In the data rows, the value 128 means zero.
Some points:
[136 157 132 128 144 100 151 142  94 122  97 164 121 162 106 119 158 141 127 126  70  99 103 124 162 128 136 178 141 115 185 161  80 136 131 138 137 137 141 150 128  84 100 189 180 124  98 122]
[168 160 129 100 180 170  93  94 118 138 144 111 122  83 121 112 112 107 195 170 144 125 152 155 132 120  84 150 129  82 143 132 114 154 200 149  89 165  81 171 121 115 166 151 206  70  67 140]
[165 133 156  60 118 115 131 187 116  61 175 147 191 135 129 183  62 121 110  71  93 120 100 168 169 107 159 106 116 137 120 119 204 101 134  96 122 156 121 188 134  87 188 151  88 117 112 167]
[114 146 107 101 103 124 171  38 146 145 126 129 125 182 127  99 126 153 174 192 133  77 123 146  91 212  92  68 102 114 151 138 183 116 174 143 125 126 139 106 149 145 148 112 117 143  85 117]
[117 120 129 131 101  71  72 110 120 107 115  97 175 138  80  53  79  49 134 163 130 194 168  77 105 109  88 168  87 133 101 120  78 133  97 144 196 141 106 115  96 168 106 100 102 118 157  89]
[ 99 168  84 107  97 112 122 129 126 185 187 138 172 129 145 136 142 101 136 142 188  62 108 161 176 163  78  90 103  58 104 146 144 137 153 102 153  99 131  95  64 100 144  97 148 109 167 142]
[187 166  93 168 114 166 112  91  90 127 131 121 149  82  66  99 123 161 126 154 110 158 124 156 102 140 116 141 108 150 122 124 128 107  93 105 109  78 105  85 113 135 132 174  95 146 134 128]
[110 111 141 130 192 110  87  99 126 116  75 161 121 116 123 121 108 128  82 112 145 148 205 158 134 104 138 229 135 133 172  83 138 199 131 122 130 152  82 131 148 125 116 152 138 150  92 143]
[132  84 109 186  71 121 116 120  82 126 138 140 106 129 107 166  77 111 106 125 100 106 175 153 140  33 129  79 177 176 130 115 130 134 102 142  93 131  63 101 110 112 142 138 114 149 185 139]
[103 107 120 131  43 155 121 163 154  65 124 152 165  79  86 121 127 124  83  93  83 132 117  97 145 141 135 187 107 120  52 107 108 119 158 194  92 149 122 174 181 150 159 108 126 126  97 106]
[122 161 124 178 136 108 107 178 168 200 181  98  78 121  61 104 112 198  97  48  83 137 153 169 115 128  92  44 123 134 136 106 115  90 100 105 100 130 158 146 134 121 110 139 107 126 159 105]
[147 115 130 131  98 112 148 108 107 207 125  64  97 198 147 151 141  54  94 102 174 103 108 130 145 141 200 149 126  80 140 152 119 152 109 133  87  95 154 109 121 135 158 106 112 121 146 118]
[ 95 191 121 116  93 167 137 174 132 109 127 156 186  80 103 148 118  98 140 158 118 132 151 130 125 122 200 184 107 196 157 105 169 119  94 147 138 103 152 147 151  92 102 167 122  82 126  57]
[134 164  96 108 136 137  70 145 106 132 117 179 121  84 169 205 163 130 106 154 123 156 143 133 114 215 177 169 122 110 111 165  69 148 132 168 148 178 157 131 209  54 106 107  73 125 116 143]
[162 119 154 136  71 118 175 133 111  94 129 133 108 120 158  99 118 137  76 139 144 124 157 125 103 109 224 130  95 177 137 104 113  88 115  67 155 163 112 146 137 176 138  94 144  97 125  75]
[141 146 210 156  93 125 104 126 188 153  98 198 151  61  88 111 130 119 103 104 141 179 107 159 157 136 147 142 167  86 120 177 126 131 133 183 168 116 108  87 127 140  98 166 132  96 108 147]
[ 82 123 131 122 177 140 199 151  91 127 171 100 143 136  86 170 106 116  76 100 102 150 106 146 151  51 124 164 124 113 131 114 113  95 135 128 129 129 139  75  90 161 122 125 118 142 174  76]
[123  85 129 131 137 135 110  94  89 114 144 138 156  69 154 105 159 132 100 153  99  99 177  91  89 152 139 129 127 119  96 170 135  71  72 105  93  53 178 104 112 129  92 129  86 101 118 146]
[150 147 175 126  99 126 122 161 105 146 134  88  93 131 195 149 135  94 120 158  61 148 117  97 121 116 101 137 122 105 130 170 111 207 151 109 153 108 106  98 154 213 168 155 117 192 127 158]
[103 183  88 120 112 143 137  44 152 123  53 172  99 104 137 115 121  98 232 164 121 118  96 195  82 134 102  75 163 113 104  93 125 125 174 108 105 137 170 146 104 127 119 132  88 135 168 117]
[130  60 198  89 154 109 219 186  94 119 132 130  92 153 103 174 154 192  95 125 127 143 109 130 143 139  94  61 190 152  89 146 149 171  88 154 112 130 137 132 156 163  53 114 138 110 177 179]
[143  54 179 157 177 108 191 190 142 132 158 135 116 177 188 115 129 118 162  93 158 187 123 124 168 144 135 107 119 105 145  97 121 110 107 153 107 152  79 121 123  78 138  97 129 166 118 124]
[143 186 146 155 188 119  80 178 127  86 143  37 131  96 142 144 112 128 104 141 169  88 147  94 138 163 134 123 157 126 116 112  81 109 117 130 128 103  99  94 148 123 130  82 158 173 131 109]
[189  92 169  79 153 155 143 102 180 152 104 162 120 136 104 124 112 141 178 107 140 165 134  99  84  40  96  56 185 182  71 152 146 128  51  85 149 177  71 187  91 100  86 134 107 163 113  62]
[103 103 115 111 127 155 157 122 125 171 122 102 120 183 122 115 150 140 217 138 196  75 174 124 169 145 145 152 147 116 151 105 196  88 164 158 146  96 120 135  68 149 210 114  94  78 123 108]
[114 120 105  97 134 113 148 106 144 177  71  74 115  88 121 119 180 156 144 158 125 131  62 144 133 154 124  84  73 132 152 147 142 151 140 146 156  89 122 147  90 136 163  59 136 122 148 170]
[ 91 119  90 126  75 157 153 115 145 115 155 105 144 157 126 146 172 108 119 126 175 133 175  99 121 154 115 145  69 145 125 171  63  87  68 117 138 128 144 110 155 152 132 181 140 188 158 127]
[124  92  63 109 162 144  76 122 183 149  97 133 104 158 145 160 206 144 136 161 124 128  90  51 149 173  46  88 151 108 155 120 157 116 216  50  87 146 154 122 123 132 112 119 149  79 126 102]
[102 102  99 138 126 130 107 123 105  51 153  90 161 148 189 126 117 113 120  49 151  63 119 131 111 104 132 155 129 154 178  98  80 148 132 131 151 100 148  90  92 155 110 109 120 144  76 130]
[107 125 129 158 147  98 111 135 121 151 134 148  99 163 125 105  94 161 186  68  87 134 134 152  96  85 141 190 156  52 190  82 111 124 136  82  82 166 103 133 173 101 101 112 173 107 146 170]
[ 96  92 117 168 203  83 204 136 140 105 143 105  93 113 169 122 103 129 129  90 154  79  21 101 137 129 112  71 133 190 107 152 150 127 140 141 180 155 102 153 159 149 104 184 105 132 142 184]
[172 133 145 113 127 114  94 155 157 138  98 158 135 164 183 134 124 190  78 134 127 152 105 122 119 124 131 216 154 165 148 140 118 138 133 132 100 103 199 131 156 105 119 134 194 113 132 150]
[ 91 133 129 121 140 177 119 109 128 130 128 129  92 132 110  88 127  99 117 193 192 137 157 100  63 141 128  58  83 129 125 138 190 155 197 138 114  82 195 148 106 114 173  69 160 144  88 174]
[156 152 110 169 126 135  67  87 138  80 122 161 149 146 136 116 158 160 151 143  67 169 110 113 161  95 157 126 122 143  58  91 147 141  75 149 176 181 154 146 132 125 106 156 134 162 111 128]
These points spread out most along one direction. Take the direction at right angles to it along which they spread out most. Go by this last direction. For each point below, how far along it does it lie, from 0 to 99? The average is 50, and the first point in the table lies past the average. One standard deviation of the points above along it is 16.
[162 119 154 136  71 118 175 133 111  94 129 133 108 120 158  99 118 137  76 139 144 124 157 125 103 109 224 130  95 177 137 104 113  88 115  67 155 163 112 146 137 176 138  94 144  97 125  75] 51
[110 111 141 130 192 110  87  99 126 116  75 161 121 116 123 121 108 128  82 112 145 148 205 158 134 104 138 229 135 133 172  83 138 199 131 122 130 152  82 131 148 125 116 152 138 150  92 143] 66
[136 157 132 128 144 100 151 142  94 122  97 164 121 162 106 119 158 141 127 126  70  99 103 124 162 128 136 178 141 115 185 161  80 136 131 138 137 137 141 150 128  84 100 189 180 124  98 122] 57
[124  92  63 109 162 144  76 122 183 149  97 133 104 158 145 160 206 144 136 161 124 128  90  51 149 173  46  88 151 108 155 120 157 116 216  50  87 146 154 122 123 132 112 119 149  79 126 102] 47
[117 120 129 131 101  71  72 110 120 107 115  97 175 138  80  53  79  49 134 163 130 194 168  77 105 109  88 168  87 133 101 120  78 133  97 144 196 141 106 115  96 168 106 100 102 118 157  89] 66
[130  60 198  89 154 109 219 186  94 119 132 130  92 153 103 174 154 192  95 125 127 143 109 130 143 139  94  61 190 152  89 146 149 171  88 154 112 130 137 132 156 163  53 114 138 110 177 179] 9
[132  84 109 186  71 121 116 120  82 126 138 140 106 129 107 166  77 111 106 125 100 106 175 153 140  33 129  79 177 176 130 115 130 134 102 142  93 131  63 101 110 112 142 138 114 149 185 139] 34
[114 146 107 101 103 124 171  38 146 145 126 129 125 182 127  99 126 153 174 192 133  77 123 146  91 212  92  68 102 114 151 138 183 116 174 143 125 126 139 106 149 145 148 112 117 143  85 117] 51
[114 120 105  97 134 113 148 106 144 177  71  74 115  88 121 119 180 156 144 158 125 131  62 144 133 154 124  84  73 132 152 147 142 151 140 146 156  89 122 147  90 136 163  59 136 122 148 170] 44
